Turns, then the turns between two rows, first turn first; the first pair answered:
turn E:
[  6 -29  19   5   8  39   8 -10  -3  -9 -12  -6  12 -11 -22  -9  16  43
   7  -6  19  -4  12  31   0   9 -13  12 -22  -4   3 -28  -1 -14  32 -11] => [  3   8  15  21  -4  21   2 -13  21   3  -4  31   6 -13 -16 -18  -9  24
  16  10  -6   2  -1  -4 -29   7 -16 -21  -5  -4  -2  -3  -8 -29  49   6]
[-16   9   6 -14  23  -1  11  26 -12  16  12 -12  30  12  -4   4  10 -25
  -5  -6  14  -1 -22  39  29  -3 -15  35   8   4 -11 -10   4  29 -26 -50] => [  4   8  19  22  24   4  41   5  24   2  34 -17  17  -9   8  15  38  -8
 -19  23 -17   2 -19  26  -1  24 -19  23  17  11 -10 -30 -12  10   4 -33]
[ -7 -20 -26 -23  -3   7 -12  29   6   4   2 -14 -14  -3   6  15  -1 -13
 -14  -6  -7   2  26  18  -5 -13  -5   5 -10   1  30   2  -4 -18   1  19] => [ -1 -16 -23 -13  -4  -2  -5  20  15   1  10 -15 -22  -7  14  19  10  -9
 -16   1 -14   1  29  14 -13 -13 -11  -3 -10   2  30   1 -11 -23   8  26]
[  6   6 -28  -7 -26 -23 -20  28 -10  -8  -1   2  -5  10   5  13 -28  11
 -10 -17   6  13   2 -15  16 -19 -13  12  -8 -20  34  20 -11 -17 -15 -17] => [ 21 -17 -18   1 -19 -12  -3  13  -4 -26   8 -21 -11   2   8  24   0  27
 -18  -9   0  17   8  -6  17  -1 -13  29 -15 -17  36  -2 -10 -19 -11 -14]
turn U:
[  1   3  12  12   6   8   8  -2  20   4  15  -5   7 -12  -6 -13  18 -14
   2  20  -7  -1 -14   5  10   7  13   8   8 -11  -5 -12   8   3 -13  25] => [ -2   8  16   7   7   7   2  -5  17   8  13  -1  12 -11  -5 -16  15 -14
   4  18  -4  -5 -16   8   8   3  16   3  10 -10 -11  -5   7   6 -10  21]
[ -4 -22 -13 -24  -3 -13  -5  12 -19  -5   5 -20  -9   3  -2   6   6  -6
   5  -5  11  -3   7  17  19   1  -1  18 -11  15  13 -14   3   9 -30 -15] => [-15  -1   9 -21  -3   6 -19   5 -28  17 -14  18   9   7 -20  -2 -14   3
  25  -9  21  -5   1  18   9  -9   0  -8 -12   8  -6  -1   2   5  -3 -20]
[ 16 -10  -6  10   0 -10  15   1   5 -13  11 -16  -9 -14  15  10   7   6
 -18   0 -10   6  -1   0  -2   8  -4  15   3   4   8  -7  -4   0  -6   1] => [  5   7  -4  -6  -6  -3  -1  -8 -11   3  -4   3   4  11   3   3 -15 -22
   2  -1  -5   1  -9  -6   6 -14  11  -9  15  -1 -14  11  -1  19 -13   0]
turn S:
[ 10  -7   7 -14  16  18  -1  -3  -7  19  -9  -9   9   1 -15   1 -23   0
  -9 -24  17 -22  17  18  19   5 -11  -5  -8   3   3   5  -5  15 -12  -7] => [ 10   8  13  -8   4  15   1 -15  -8  24  -5   3  14   6 -12  -5 -26 -11
  -2 -17   7 -18  12   4  11   2   0 -24   4   4 -13  11 -10  20  -5   0]
[ 10 -22  10   1   9   4   2  19  10  -9   5  11 -24 -23   3  -1  11  51
 -11  -8   2  -7   8   4 -20  16 -21  32 -21   2  28 -18  -7 -40  33   1] => [ 12  26  13  21 -12 -15  11  -7  23   9  18  41 -17 -10  17  -5   6  -9
  -3  31 -36  -4 -10 -27 -31  10   6 -22  17   2  -9  15  -9  -7  23  23]
[-14  -2 -21  -7   7 -12 -20  17 -15 -26  12   1 -33  -3  26   4  -9  -7
 -10 -23 -20  16  12   2 -13  -8  -2  14  -2   6   7  -9  -3 -11 -20  11] => [-13   8   1   1  11  15 -28   5 -12 -16  -4  27 -23   0   9  -1 -14  12
   2 -24 -14  18   1   6 -31  -5  -2  -6 -13   3  -5 -16 -10 -31  13  12]
turn N:
[ 11  -7  -2   0   1  -9  11   8 -12 -11  16 -36 -10  15  11  16  13 -18
  -7  18 -16   1  11   7  21   3  18   1   9   5  -1 -10   4   9 -19  15] => [  3   2 -18  -6  -2 -16  -2  33  -4  -3  17 -22 -11   9  15   6  -8 -19
  -6   3 -15   3   7   0  14   0  -6  10   3   9  24   4  -1 -13 -17  12]
[ -8  -2  19  -3   5  10  -2  -6 -15  11 -23 -12  19  16 -15  -6   3   6
  19   4  27 -10  -8  13   8 -12   8   6 -13  -6 -16 -13   8  25  -1 -25] => [-10  -3   0 -11   5  -2 -12  12 -16  12 -20 -15  15  15  -9  -5  -5  -4
  19  -1  23 -10  -5  11  11 -16   1  18 -13  -2  -4  -5  10  20 -19 -29]
[ -6 -19  19 -10  18   6   3  -3 -39  -9  -9 -31  18   9 -15   1  18  14
  16  -8  27   2   2  24  12 -17  25   5  -8  -9 -32  -3  -4  13 -20  -3] => [-12 -15  -7 -20  11 -12 -13  19 -33  -8  -4 -26   5   5  -9  -6  -5   3
  12 -22  33  -2   5  20  19 -26   2  24 -17  -5  -3  14  -4  -1 -35 -12]
Now pairs of rows:
(2 to 3 turns a pair)
[ -3   6 -29  -9  -4 -36 -11  24  11  -8   3  -6 -21   2  30  -5 -17 -28
 -14  -9 -11   5   3  -7  10  -3 -10  24  -4   4  34  16  -1  -5 -26  -7] => [-14  17 -25 -18  -4 -22 -29  31   3   4 -10  14  -9  10  14 -14 -37 -23
   6 -16   1  -2  -2  -1  10 -14 -11  15  -6  -4  25  23   1  -8 -19  -8] -> U S
[  3  14  10   6   5   0 -15  21   8  -1  15  12  16   1 -18  -6  -8 -26
  13   1 -19  13   9 -28  11  12  12 -15  15   0  -2  23 -22   4   8   6] => [  9   0  16  12   9  14  -5  21  15  -8  18  11  12 -14 -22   0   5   3
   6  -1 -15  16  14 -19  -3  25   2  -7   0   2   9   9 -27 -15  24   7] -> S E S
[  2  -8  -2  -8  -1  21  -4  25  -4  -6 -14  -3  -8 -15 -14  -4  -7  27
  -2 -24  33  -4   4  13  -3   6 -25  31 -30  12  22 -17   8 -32  18 -15] => [ 17   7  -3  21 -11  -9  32   9  23 -17  21 -13 -26 -24  18   1  15  -4
 -19  10 -17  10   3 -16 -17  25 -17   8   4  22  23 -11   0 -18   8   7] -> S U S
[ -7   6 -22  -7   2  -3 -22  31   8  -1   2  13 -17 -15   3 -11 -27  11
   2 -18   2  -6   0  -3 -10  -8 -31  16 -13   0  32  14  -6 -36   9  -5] => [  7  -8 -15   4   9   1   0  22  17 -13  16   0 -19 -24   5  -5  -2  30
  -6 -11  -8  -1   7  -2 -16  10 -30  23 -16   6  35  -3  -8 -43  21  -1] -> E E
[ 16 -22  15  10  -3 -19  19 -11  -8  -9  24 -49  -2 -23  15  15  32   2
   0   7 -30 -11   9  12  10  10   6   4  -8  21  21  -7 -12   8   9  -7] => [  7  -2  38  18  -2  14   2 -19 -12  11   1  -2  19 -16  -8   2   9  21
  22   3 -15 -18  -4  10 -13   4  12 -29 -15  13  -4   4 -13  -8  47  -5] -> U U
[  2   9 -18  -2 -10 -13  -8  13  18  -7  -1  12 -23  -8  -1 -15 -13  -5
  -8 -13   0  -5   8 -11 -13  11 -28   9  -8   1  36  25  -2 -19   1   4] => [ 14  -6  -9   6  -3 -10  15  -3  22 -22  15 -13 -22 -16   3  -5  18   6
 -20  -2  -7  -1  13  -9 -13  24 -21  17  -3   7  32   4  -5 -13   4  10] -> U E E
[ -6  16  -1  -2  -8  -9  -5   4  -9  13  -6  10   2   8  -1  -5 -17 -18
   8  -3   1   5  -9  -6   0  -7   9 -14   7  -1 -14  16  -3   6  -9  -2] => [  8   7  11  19  -1   0   9 -12   8   0   8   3  -4  -7   0   3   7  13
  -3   5  -8   8  -5  -5 -17  14  -2 -16   0  -1 -12  -5  -9  -8  16   4] -> S E S
[-24 -20 -19  -7  11 -12 -14  10  10   3   5   0   2 -22  -3  -2 -11  -2
 -11 -14   1 -40 -24   0 -41  20  -6  10 -15 -10   4  21 -18 -18  14  15] => [-22 -31 -15  -5  17 -11  -5   5   6  -3   4 -14   7 -20 -11   3   5   8
 -19 -15   7 -40 -24   6 -35  23  -2  23 -18  -4   2  12 -16 -16  10   7] -> E E
[  0   3 -11 -21  -9 -19 -16   7 -13   3 -13   4   4  12   2  -9 -16 -21
   5 -12  17  -9  11   9  27 -12   8  21   6  -4   6   8  16  15 -24 -23] => [ 19  12  15  13 -10 -10  11 -34   5   3   0  13  11   7   3  -4   7 -17
   7  22 -12   1   1  -1  -2   8  27 -17  27  -6 -25  -7   6  20  -1   4] -> S E S
[  2  36 -12  11  -8 -11   7 -10  12  20  17  17   5   8  12 -12   9 -28
   3  27 -26   6 -20 -10 -14  -2  25 -30  19   2 -27  14   2  22   1  14] => [ 15  15 -19  15  -4 -21  20  -4  21   4  33 -11 -12  -3  22  -4  26 -18
 -14  24 -32  10 -11  -6 -15   9  16  -9  17   8  -2   0  -1  18 -11  19] -> U U
[-23  24 -34 -27 -18 -12 -36  39   4   4 -20  11  -4   5  11 -31 -55 -31
  10 -25  19  11   0  -4  22  -6 -23  14 -20   1  22  33  -8 -12 -10 -26] => [-18   7 -16 -41  -9  13 -25   7 -28   5 -34 -17  21  19  -3 -22 -23 -27
  15 -24  40   5   1  21  48 -10  10  15 -16  -8 -19   9   2  28 -27 -34] -> E U
[  2 -11 -16  16   9  22  -8  30  -7 -14  -7   6   4 -14 -29  13  18  28
   8   5   7 -28   0  24 -10 -10   2  16   9  18  22   0  -5 -46 -16 -19] => [ -6   1 -17   1   5  22 -19  26 -16  -3 -19  19  14  -3 -38   6  -3  12
  18   7  14 -35  -9  23  -3 -21  15  -1  18  11  -2  17  -6 -31 -23 -19] -> U U
[  2  23  14  20 -14  -5  14  -4  16   7   9  18  -7  -6   8   0   1   4
   7  24 -32  -1  -2 -28 -17   7  -5 -15   9  10   2  10  -6 -10  10  12] => [  4 -20   9 -10  -4   9  19   5 -20  -8  -2 -28   1   2  -3  12  27  19
   2   1   7 -10  15   9  22  -2   0  31  -7   6  10 -19  10  10 -18 -10] -> E E
[-10  23  -4  -6  -6  -6 -22  10  -2  20  -7  25   2  10  -9 -13 -32 -14
  18  -7   1  -7  -9  -5   3 -19  -5 -17  -2  -9  -5  24   5  -4   2   2] => [ 10 -24 -10  -1   6  -4   8   6   0 -13  13 -31 -12  -6   6   6  16  11
  -9  -4   7  -2  12  15  13   2  -8  27 -17   3  22 -16   7  -4 -13  -5] -> S E
[  2   2 -13   6  -7  -2  10  -1  22 -11  15  11 -11  -8  20  -1  11  -6
  -9   3 -23   4   5 -18  -1   4  -5 -10  12  15  16  17  -4  -7   0   6] => [ -7 -17 -18 -11   1   7   5   5   1 -17   7 -12  -8   6  15   2  22   1
  -9  -8   2   1   9   3  21  -3   0  16  -1   9  23   4   9   5 -11 -11] -> E E
[-27  26  13   0 -15 -10 -27  -6 -17  31 -22  41  21  27 -21   2 -25  -9
  10  -1   3   6 -20 -14 -18 -14 -10 -30  -6 -26 -22  17   7 -19   0   8] => [  2 -35 -13  -1  -5 -32  17  -3 -14 -11  15 -40  -9   9  12  28  36   2
 -34   1  -5  12  10   8  11  19 -18  30  -9 -13  16 -27  12  -3 -37   7] -> S E
[ 17 -10   1  17  18  29   9  -1  -7  -2 -30  -2  24 -16 -13   6  41  35
  14 -12  35 -15   7  37 -16  11 -29  13 -13  16 -27 -14  -4 -22  11   0] => [ 14  22 -29   9  -1 -26  18  -1  -1   6  -9  -9  14   9  22   4  27 -52
  10  11  -1  -9  -1   5   0  -3  -4  -9  29  20 -38  23   2  25 -42   9] -> S N
[ 18  14  10   6 -21 -18  10  -3   1 -10  14 -21  20  -4  10  21   6  -8
 -12  10 -18  -1  -9 -19  16  10  -6 -15  25 -10 -17  -2  12  33 -22  -3] => [ 15   8   0   4 -18 -26   6  11  10 -17  20 -24  14 -13  11  22   5  -2
 -16  -1 -22  -1  -5 -21  14  14 -19  -2  18  -5   3  -5  10  22 -28  -3] -> N E E
[ -5  28   3   8 -10  11  -2  -2  -3   2   3  34   5  -2  -2 -16  -2 -21
  16  18  10 -21   3   6  -8   9   0  -9  -9  21 -19  -6  15   5   6  17] => [  8   1   4   7  -2  14  11  -2  -5 -13  12   3   1 -11  -2  -6  24  -1
   5  14  12 -17  15  21   1  19  -3  13 -19  24  -6 -31  20   6   3  11] -> E N E
[-19  18 -20  -7 -12 -29 -25  28  12  11   0  16 -17   5  19  -9 -39 -25
  -2 -12  -3   3  -2 -11   6  -6 -14   4  10   4  21  38  -2 -12 -13   0] => [-21  -2 -19  -7  -5 -13 -23  35   9   7  -5   5 -24  -1  12  -7 -29   7
  -6 -26  10   4   5   4   5  -5 -29  24 -10   3  41  18  -1 -30  -7  -8] -> S U
[ -5 -18  11  -5   4  22 -12   8 -10  -3 -14   7   3   2 -14  -8  -5  42
   8 -18  23 -10  -2  19  -9   1 -13   9 -23   1  10 -12  -1 -23  21  -8] => [  1  -9  29   7   5  30   3 -17 -11   2 -12  12  19   9 -15 -10   8  34
  15   3  16  -8 -11  13 -12   0  14 -19 -10  -2 -22 -15  -1  -2  29  -2] -> E E N
[ -1  10 -25 -11 -22 -40  -5  18  11  -9   9 -29 -11   1  20  -1 -32 -40
   4  -3 -11   9   4 -16   8 -17  -9  14  -3   8  30  30   1   1 -18   9] => [ 11  18   6  12 -22 -25  21 -23   6  -6  13 -25   8   8  16   0  -3 -47
  11  24 -25  13  -8 -23   2 -11  19 -17  18   2 -16  15  -4  30  -9  21] -> S N S
[-14  -4 -29  -5  26  -9 -23  28  36 -27  16  -6 -10  -1   6   7  -5 -20
  -3 -16  -7  22  -3   0  -8  -3 -22  19  -4 -18  12 -21   4 -15 -12  -6] => [ -4  -2  13  10  30  28 -12  -7  33 -22   2  13  12   3 -18  10   2   7
  12  -8  -2  14 -10  10 -22  -4  -6 -11  -6 -26 -25 -33   5 -13  24   0] -> U U N
[ 13 -23   2   3  21  18   7  -7   5  -9   0  -9  -4 -10  -9   9  34  44
   6  -5   5   3  10  19   1   1  -2  23   9  -6  -4 -13   5  -9   3  -7] => [  4  -2  13  -4  12  24  -8 -10 -11  11 -19  20  15   0 -23   0  10  22
  27  -1  12  -3   0  17   3 -16  11  -3  11 -16 -28   5   8   2   6  -8] -> U U
[ -5   1  -9 -14  11  -2 -19  12 -16  12 -14 -14  -9  -4   2   3 -10   0
   7  -5  16 -10  -1   1   8 -14  16  -2  -4  -3  -1   5   6   3  -5  -9] => [  5   3   7   7  15   0   3 -12  -2   6  -3 -11  -6 -13   7  10  11  14
   2  15  -1  -5  -4  -6 -10   3  21 -19   3   1 -13 -10  -2   3  14   0] -> E S
[  5   2 -18   5 -16 -30  15   0   8  -6  19 -17 -29  13   9   4  -2 -40
 -12   9 -21   6  -3  -9   3  -2  12  -1  21  -3  11   8   3  12 -12  11] => [  2   1  -3  16  -3   5  -2  11  15  -2   4  14 -24  -8 -10   3 -17  18
  -3  -9  -4  -3  -6  -1 -23   6 -17  -5 -13  -6  22  -1  -5 -36  43   7] -> S E
[ 14  -5  -3  35  -9  -3  -6 -19  28   5   2   5  10 -16 -10  12   3   7
  19  12  -3   6 -28  -8 -13   4   7 -45  10   9  -1 -19 -31 -15  44  11] => [  8 -11   1   9 -15   5 -12 -28  -1  10 -11 -13  28   7 -17  12   3 -18
  26  12  15  -1 -28   4  16 -10  33 -40  19   3 -26 -18 -19  18  13   2] -> E E S
[ -3  11   5 -19 -16   1   2  -5  -1  19  -6 -16  -4  13   7  11   0 -24
  -6  -4   5   6  20  -4  16  -9   9   8   9  -4 -27  26  10  36 -33 -10] => [-11  11  17 -22  -9  22  -8   0  -8  22 -23   0   6  14 -14   5 -12  -2
   3 -16  19   3  13   9   8 -11   6   2  -6  -7 -29  22   8  20 -12 -21] -> N E U
[ -3   9 -13  -5  -9 -11  30   2  13  -6   7  -5 -12  -5  17  17  19  -7
  -3  34 -36  18   4   5 -14  10   3  22   5  12   9  -2   3 -10  -6   9] => [-17  -2   4 -23  -2  27   6  -4 -27  10 -23  -2  16  14 -15   9   8  12
  21  12   5  10   2  26   2  -7  13  26 -14   1 -18  -8  13  -4  -2 -11] -> U E S
[ -7 -12 -12  -9  27  -1 -26  56  13 -25  12  19 -15  -9  -5 -31 -39  29
   4 -16  16 -13   5  -6  14   5 -21  35 -23  -9  36   8  -5 -30  22  -1] => [  4  28  10  13  17 -10  -6  15  29 -11  21  50  -6  -1   5 -35 -34  -4
  18  20 -25  -7 -10 -37 -13  12  12 -29  15 -14  -8  24 -13 -11  39  26] -> E S
[-14 -20  10 -14  10  19  -1  -1 -15  -3 -12  -9  11   4  -3  10   4   2
  16  -9  18  -6  -3  20  11  -5   1 -10  -7  -7  -5  -8  25  -3   2 -15] => [ -4 -20  17 -10   8   7   9 -12  -9  -9  -2 -22   5   3   7  15  17 -17
  10   1   4  -1  -3  16  15   0  15  -7   7  -6  -9  -9  22  11  -8 -11] -> S E S
[ 20 -14  15  14  -3   3  30   5  12 -39  -3 -14  -4 -16   9   6  31  23
 -18  12 -42  11   7   2 -21  -1   0  -1  33  12   3 -17  33  -2   6  22] => [ -1 -25   2 -17  -3  13  -1  35 -13 -33 -33  -9  -1  -5  -9  -6   3  30
 -10 -21   0   3  13  23   4 -22 -19  30   3  11  22 -12  45 -15  -4  -3] -> U S N
[ 13 -20  27  14  13  18  21 -17  -7 -23   2 -17   7 -14  -5  11  38  34
 -12  -3   6   4  11  11 -14  13   2  -4 -16   1  -4 -34  -1  -7  17   3] => [  8  -5   7  21  12  -7  15   5  18 -24  18   0 -15 -25  14   9  18  25
 -17  -1 -18   7  12  -8 -31  18 -25   0 -14  10  29 -12  -8 -33  19   6] -> E U S
[-14  12  -6  -3   4 -18 -12  10  13   8   8  21   1  -6  11   3 -10 -23
  12   6  -6  21 -10  -5 -20   2  -3 -27  12  12  15  26 -14 -22  21  17] => [ -7  -7 -10  -2  13 -18  -7  23  14  -9  14   1 -12 -20  12   5   1   0
  -3   1   1  23  -3   6 -16  13 -16   1  -4  16  36  11 -13 -36  21  11] -> U S
[  8   1 -10 -16   2  32  -7 -17 -43  -2   7  -1  15 -13 -10  -3  -8 -12
  38  13   9   6 -31   4 -21 -36   7  14 -16 -17  -5   0 -25  14  35 -19] => [ 16   5  -7   0   0  32  -2 -25 -25  -1  14   5  13 -24  -3  -3  -1  -3
  38  26 -10  12 -35  -2 -33 -26   2   3 -11 -15  -8  -2 -28   6  45 -11] -> E E
